Small tables with named rows and columns. After each table, cells are looked up by row and column.

vogob
|  | lav | siro |
|---|---|---|
| fafa | 6745 | 3906 |
| kefo | 3634 | 6887 |
| bul | 6093 | 6657 |
| tepitu | 3821 | 8021 |
| kip | 1709 | 6157 |
| kizi | 7317 | 3051 |

bul, lav: 6093
bul, siro: 6657
kip, siro: 6157
tepitu, siro: 8021
kefo, siro: 6887
kip, lav: 1709
tepitu, lav: 3821
kizi, lav: 7317
kizi, siro: 3051
fafa, siro: 3906
fafa, lav: 6745
kefo, lav: 3634
Row with the largest lav: kizi

misufe:
,nuz,gozovo,faz,bileno
ragat,148,165,101,161
daruze,179,104,74,176
nunak,37,52,132,100
vop,26,90,162,76
pototuf,133,86,87,158
mifu,159,73,83,158
vus,191,155,81,181
pek,133,79,86,157
mozu,34,130,163,84
vozet,204,158,80,182
viro,161,192,110,158

faz of ragat is 101
gozovo of vop is 90
nuz of pek is 133
faz of vop is 162
gozovo of viro is 192
faz of vozet is 80
nuz of vus is 191
bileno of vop is 76
gozovo of vozet is 158
faz of viro is 110
bileno of daruze is 176
faz of vus is 81
nuz of daruze is 179
nuz of mifu is 159
nuz of mozu is 34
bileno of mifu is 158
bileno of ragat is 161
bileno of vozet is 182
faz of pek is 86
nuz of pototuf is 133

fesunu =
	vare	mirez	mova	serabus	lepubog	rok
mip	139	90	121	124	120	98
tubor	53	24	60	206	67	138
zizul	141	125	124	117	123	102
bero	117	143	112	89	157	91
lolede	162	106	146	131	112	109
kimima	43	30	54	203	71	138
dala	138	135	118	106	136	93
zit	106	37	100	167	91	112
led	52	32	64	242	38	178
tose	133	126	104	105	137	86
sozof	12	52	32	174	93	124

vare of lolede: 162
mirez of mip: 90
vare of led: 52
mirez of dala: 135
mirez of sozof: 52
mova of tose: 104
serabus of mip: 124
serabus of tubor: 206
serabus of zit: 167
vare of sozof: 12
lepubog of bero: 157
rok of zizul: 102
serabus of tose: 105
rok of tubor: 138
vare of tubor: 53
vare of tose: 133
serabus of led: 242
mirez of bero: 143
mova of led: 64
Which row has the largest serabus? led

tubepu:
,kidapop,zunebi,zam,tal,bos,nalu
subes,23684,-5034,69935,56347,-54072,-11193
lef,-30496,-44113,-14432,-66,-21662,-43912
rasi,28796,-3015,59371,30634,-38918,-7738
pofifi,52510,83103,46721,25257,49831,78655
tapi,-6776,-23169,-12992,9365,1097,-19121

tapi, zunebi -> -23169
lef, tal -> -66
tapi, kidapop -> -6776
subes, zam -> 69935
lef, zam -> -14432
pofifi, zunebi -> 83103
pofifi, bos -> 49831
pofifi, tal -> 25257
subes, zunebi -> -5034
lef, kidapop -> -30496
pofifi, nalu -> 78655
tapi, tal -> 9365
lef, zunebi -> -44113
pofifi, zam -> 46721
rasi, zam -> 59371
rasi, nalu -> -7738
subes, nalu -> -11193
lef, bos -> -21662
tapi, bos -> 1097
tapi, zam -> -12992

Table saz
	sug	dazude	dob
pulopip	28.556	43.860	77.724
zudek	90.818	75.588	42.151
ridosir	91.074	75.412	40.815
ras	76.984	24.945	59.374
dinili	29.672	44.593	76.933
zuke	90.241	76.525	41.644
sadalus	42.322	94.924	60.761
zemep	90.375	74.983	42.185
bebeduf	77.942	24.629	58.828
bipa	28.326	42.827	78.627
lof	42.922	95.047	60.959
muf	43.171	95.592	62.109

zuke, sug -> 90.241
pulopip, sug -> 28.556
lof, dazude -> 95.047
ras, sug -> 76.984
bipa, sug -> 28.326
zemep, dazude -> 74.983
dinili, dob -> 76.933
pulopip, dob -> 77.724
bebeduf, sug -> 77.942
dinili, dazude -> 44.593
zudek, dob -> 42.151
ridosir, sug -> 91.074
sadalus, dob -> 60.761
zudek, dazude -> 75.588
zemep, sug -> 90.375

vamilo:
,fir,tuloma,dovova,vos,vamisef,visiref,zikufi,gir,vira
panube,0.292,0.232,-0.079,0.364,-0.028,-0.063,0.204,0.682,-0.124
durad,0.298,0.453,0.429,-0.084,0.168,-0.117,-0.232,0.620,0.271
lesib,0.079,-0.116,0.195,-0.075,0.112,0.083,0.178,0.222,0.258
kenavu,0.446,0.156,-0.076,0.393,-0.091,-0.023,0.273,0.642,-0.145
gokopup,0.176,-0.070,0.207,-0.175,0.088,-0.137,0.198,0.724,0.320
sen,0.223,-0.098,-0.079,-0.021,0.097,0.120,0.251,0.249,0.067
zub,0.508,0.234,0.013,0.079,0.608,0.249,-0.546,-0.139,0.433
tevu,0.389,0.092,-0.165,0.235,-0.082,-0.176,0.252,0.960,-0.017
vonibi,0.473,0.153,0.004,0.090,0.490,0.163,-0.329,-0.204,0.232
vulago,0.247,0.099,0.169,0.083,0.033,0.140,0.170,0.134,0.164

tevu, gir -> 0.960
kenavu, gir -> 0.642
kenavu, vamisef -> -0.091
zub, dovova -> 0.013
vulago, vira -> 0.164
vonibi, vira -> 0.232
zub, fir -> 0.508
panube, vos -> 0.364
gokopup, fir -> 0.176
vulago, vos -> 0.083
tevu, tuloma -> 0.092
kenavu, vira -> -0.145
vulago, zikufi -> 0.170
zub, gir -> -0.139
panube, dovova -> -0.079
kenavu, visiref -> -0.023
panube, zikufi -> 0.204
Which row has the largest tuloma? durad

